In the rows, 100 means zero.
The rows of A fall into 4 groups, and each row is roughly a mix of its group's hidden directions.
A:
0:  88 120 105  77  99 108  57 112  95  89 117
1:  82 111  99 125  62 103 104 112 109 129  96
2:  98 106  90 126 106 100  94 122 122 141 100
3: 102 116 100  80  77  99  88 136  97 120  76
4:  98  94  88  89 101  96 123  60  86  77 120
5:  80 110 129  91 109  80 100 119  78  84  77
6: 129 111  89 115 127 103  96  70 123 108  92
7: 117  78  80 109 118 112  82  96  90 137 106
8:  98 102 124  92  79 102 133 114  66 102 104
9: 108  65  97 103 135  84  77  85  91 105 102
10: 105  95  86  85 121  84 111  68 109  76 125
11: 116 123 115  84 104  95 109  68  76  78  91
12: 100 120 112 121 145  86 111  96 109 113  96
13:  97 102  97 124 117  88 121  69 124  78 109
14: 123  86  84  83 134  95 105  74  96  80 102
15: 114 127 124  94  78 116  97 131  94  95 116
16: 108 132 105 110  94 111  93  82 142  91 105
17: 112  82 122 104 114  65  82  77  87  92  90
18:  75  94 113  77  96  85  90 113  83  65  86
19: 115 103  98 109 145  97  83 126 114 109 105
20:  99 108  91 126 137  87 105  84 124 120 102
21:  73 106 116  90  80 114  89 126 128 114  89
22:  90 100  80 122 100 105 114  77 142 102 111
23: 108 100 116 101  94 111  71 137  95 115  75
24: 118  75 110  78 110 102  84 103  94  84  63
25: 110  75  92  82 111  97 109  64  82  74  98
26: 101  99  81 103  94 105 151 109  80 104 112
27:  84  73 107  87 109  73  85  92  69  82  98
28:  97 106  73  99 100  93 127  64 102  93 127
29: 102 122 115  99 131  96 120  85 129  83  86
30: 123  97  58 115 102  94 106  71 105 110 108
31: 102 115  98 131 109  96  88 129 122 129 103
32: 109  99  72 113 116 103  78  82 138 108 101
33:  92 106  94 126 135  84 111  90 121 124 104
34: 109 131 119  81 100  99 112  69  90  79  87
35:  94  63 100  96 122  75 107 107  77 103  81
36: 123 113  89 119  97 119  93  95 129 133  96
37: 113 100  77 122 120 103 107  75 127 121 113
38: 123 114 101  83  99  79  90 120  71 101  71
39:  83  82  80 127 101 110 105  94 134 110 120
40:  77 102 115  77  95  99  58 119 100  86  98
41: 101  84 100  71  96 132  80 113  89 126 111
42:  75  77  79 103 106  80 109  67 107  98  81
43:  89  82  94 132 121  96 115  79 117  84 121
44: 119 123 109  83  99  97 109  64  74  83  96
45:  99  89  92  83 103  98 123  61  84  74 110
46: 105 131 122  90 107  81 108  93  94  77  70
47: 112 139  95 102  83 121 109  98 114 100 130
48:  97  92 101  69  87 103  81  99  93  56  91
49: 103  79 126  95 113 102  69 128  84  92  85
50: 105  96  86  91 119  88 118  65  97  71 121
51:  73  95 123  90  86  87 104 131  71  97  94
52:  89 113  85 111  93 110 117  75 143 103 105
53: 113  94  97  82 134  96 106  77  89  68 114
54:  80  83  86 123 101 112 107  90 137 107 122
55: 106 110 118 101 102 105  71 144 104 108  86
56:  76  96 115  83  71 100 100 131  76  91  98
57: 104 102  80 117 117 104 110  66 137 101  99
58:  96 121 113 113  97 103  79 140 115 123 103
59:  82 108 143 104 102  84 101 108  93  71  88
60: 111 103  79 123 130  98  96 115 118 131 106
61:  90 121  86  91  86 136 110 132 106 102 112
62:  99 117 121 106  99  94  74  85 134  87  76
63:  88  99 126 100  93  87  73  96 123  86  66
64:  98  85 112 100  97  80  96 108  48 103  98
65:  89 103 120 108  87  89  94  88 138  87  70
66:  91  77  93 138 120  82 111 105 116  87 116
67:  87 100 121  84  63 103 104  89  80  72  95
68: 106 108 125  74  98  98  87 121  65  96  82
69:  81  76  87 127 107  99 100 120 134 110 112
70:  90 126 102  99 108  97 117  91 146  93  84
71:  99  82 115  98 118  69 121  95  84  68  97
72:  98 127 110  75  68 121 103  75 103 105 100
73: 100  79 117  73  85 105  89  98  74  74  80
74: 107 121 102  87  83  84  92 135 101 111  69
75: 105  72 103  97 124  78  65  86  84 108  98
76:  85  74  87 125 111  94  95 122 133 110 107
77:  96 135 111  95  67 117 114 122 111  93 103
78: 109  87  70 112  98 117 100  90 103 142 108
79:  87 105 130  84  83  96 114 124  69  88  92
80:  96  76 116  72  90 102 100  85  79  71  81
81: 124  86  70 112  84 117  97  82 105 122 120
82: 106 128 120  67  77 111  97  91  81 100  86
83: 100 101 120  76  77 104  96 117  66  77  89
84: 109 132 113  99  73 125 107 129 105 103 105
85: 103 125 109 108  93 104  75  78 140  96  93
86: 108  98  98 130 108  93 114  96 104 147 108
87: 127 111  87 117 126 103  99  70 123 110  95
88: 123  85  72 110  82 118  98  85 101 121 124
89: 100  76 114  72  88 104  95  87  75  72  83
90: 115  75  78 110 117 110  84  92  98 137 108
91: 106 109  74 112  83 124  99  86 114 137 107
92: 111 101  73 117 113 106  82  83 137 116 102
93: 104 103  94  72  92 116  95  88 115  55  96
94:  89 103 113 104  76  96  83 134 121 117  78
95: 144  99  99 102  78 120  85  92  97 118  91
96: 126 129 100 104 114 118 116 108 104  88 133
97:  94 103 120 109 105  91  79 142 122 102  82
98: 114 109  90 119 137  91 100  73 124 108  93
99:  76 102 109 131  71 104  96 118  88 123 112
100: 126 123 117 107  94 112  82 109 109 119  68
101:  95  83 109 105 102  67  82  69  98 105  71
102:  96  74  87  78  57 109  88 104  95  87 105
103: 102  98  75  92 102  99 127  58  97  96 117
104: 106  98 128  98  89 101  66 132  95  93  80
105:  74  82 107 100  79  82  98 125  70 115  99
106:  81 116 101 120  64 107 103 120 104 128  99
107:  66 103 115  98  61  99 111 101  85  87 113
108: 121 107  80 114 113 108 108  69 114 105 133
109:  80  95 125  91  94  88  78 114 105  85  63
110: 123 102  76 116 105 116 103  78 131 119 113
111: 106  72 117  74 104 103  91  99  85  78  68
112: 116 104  85 106 124 100 118  57  94  85 108
113: 107  74 117  75  91 106  79 106  80  86  72
114: 107  94 130  94 118  69  89  95  89  68  99
115:  96  96 120  83  82  93  90 132  62 100 101
116: 101  95  83  96 104  96 146 113  71 104 110
117:  98  66  92 101 128  75  88  74  88 100  97
118:  96  86 128  85 106  78  70 113  76  84  96
119:  96  68  75 112  98 116  92 102 113 123 128
120:  96 115  81 126 112  93 112 104 132 129 112
121:  92  84 100 101  71  98  84 126  67 120 105
122:  76  94 112  81  99  98  57 117 101  94  82
123: 113  90  99  83 135  97 102  77  85  72 117
124:  71  78  96  87 106  79 109  98  78  73 116
125:  92  73  75 114  94 115  92 110 121 125 123
126:  91  74 108 115 120 108 105  71 100  83 130
127:  84  98  80 120  91 111 111  90 141 111 115
128: 105 105  89 126 135  87 105  79 123 120  99
129:  61  95 116  83  93  86 106 124  85  79 100
130:  79 104 112  89  53 104 109  90  84  86 101
131: 108  83 125  79 113 102  84 104  81  68  82
132: 116  69  99  74 110 104  96  86  92  90  65
133: 107  78 110  96 108  92  82 132  61 101  99
134: 116  81 100  84 140  95  95  90  88  72 101
135:  90  83  97 128 120  97 114  74 116  82 122
136:  75  85 119 108  89  99  86 144 103 105  98
137: 111 108  70 112  97 117 133  85 101 116 123
138:  80  81  89 132  97  95 101 117 135 107 112
139: 122 119  86 100 116 107 101  85  94  98 145

One row of each group comes first, with its name. Which group is each row after those in?
109  92  78  89 110 100 124  57  92  89 110 : <13>
 90  85  76 127 104 105 110  84 133 106 120 : <115>
 84  86 109  80  82  90  87 117  63  78  95 : <121>
 88  66  96  94 108  73  88  77  71  96 102 : <31>

112  68  97 124 104  95 136  94  98 113  82 : <31>
 79 116 115  94 131  81 101  99 110  74  77 : <121>
 83  88  79 104  69 115 102 116 116 121 124 : <121>
126 118  89 113 114 109 132  89 106  97 129 : <31>
 80 105 128  85  88  92 108 128  70  88  91 : <121>
111  86  74  90 120 128 101  73  95 114 119 : <115>
105 101  83 116 116 102 104  61 134  95 107 : <31>
106 130 111  84  94 109 116  62  85  84  96 : <115>
101  95  65 108  96 122 105  96 112 139 109 : <31>
108 104  95  73  83 124  91  96 122  64 100 : <121>
 89 105 100 119  68 110 100 116 107 137  82 : <13>
 91 111 121  78  77 104  83 133  94 111  81 : <115>
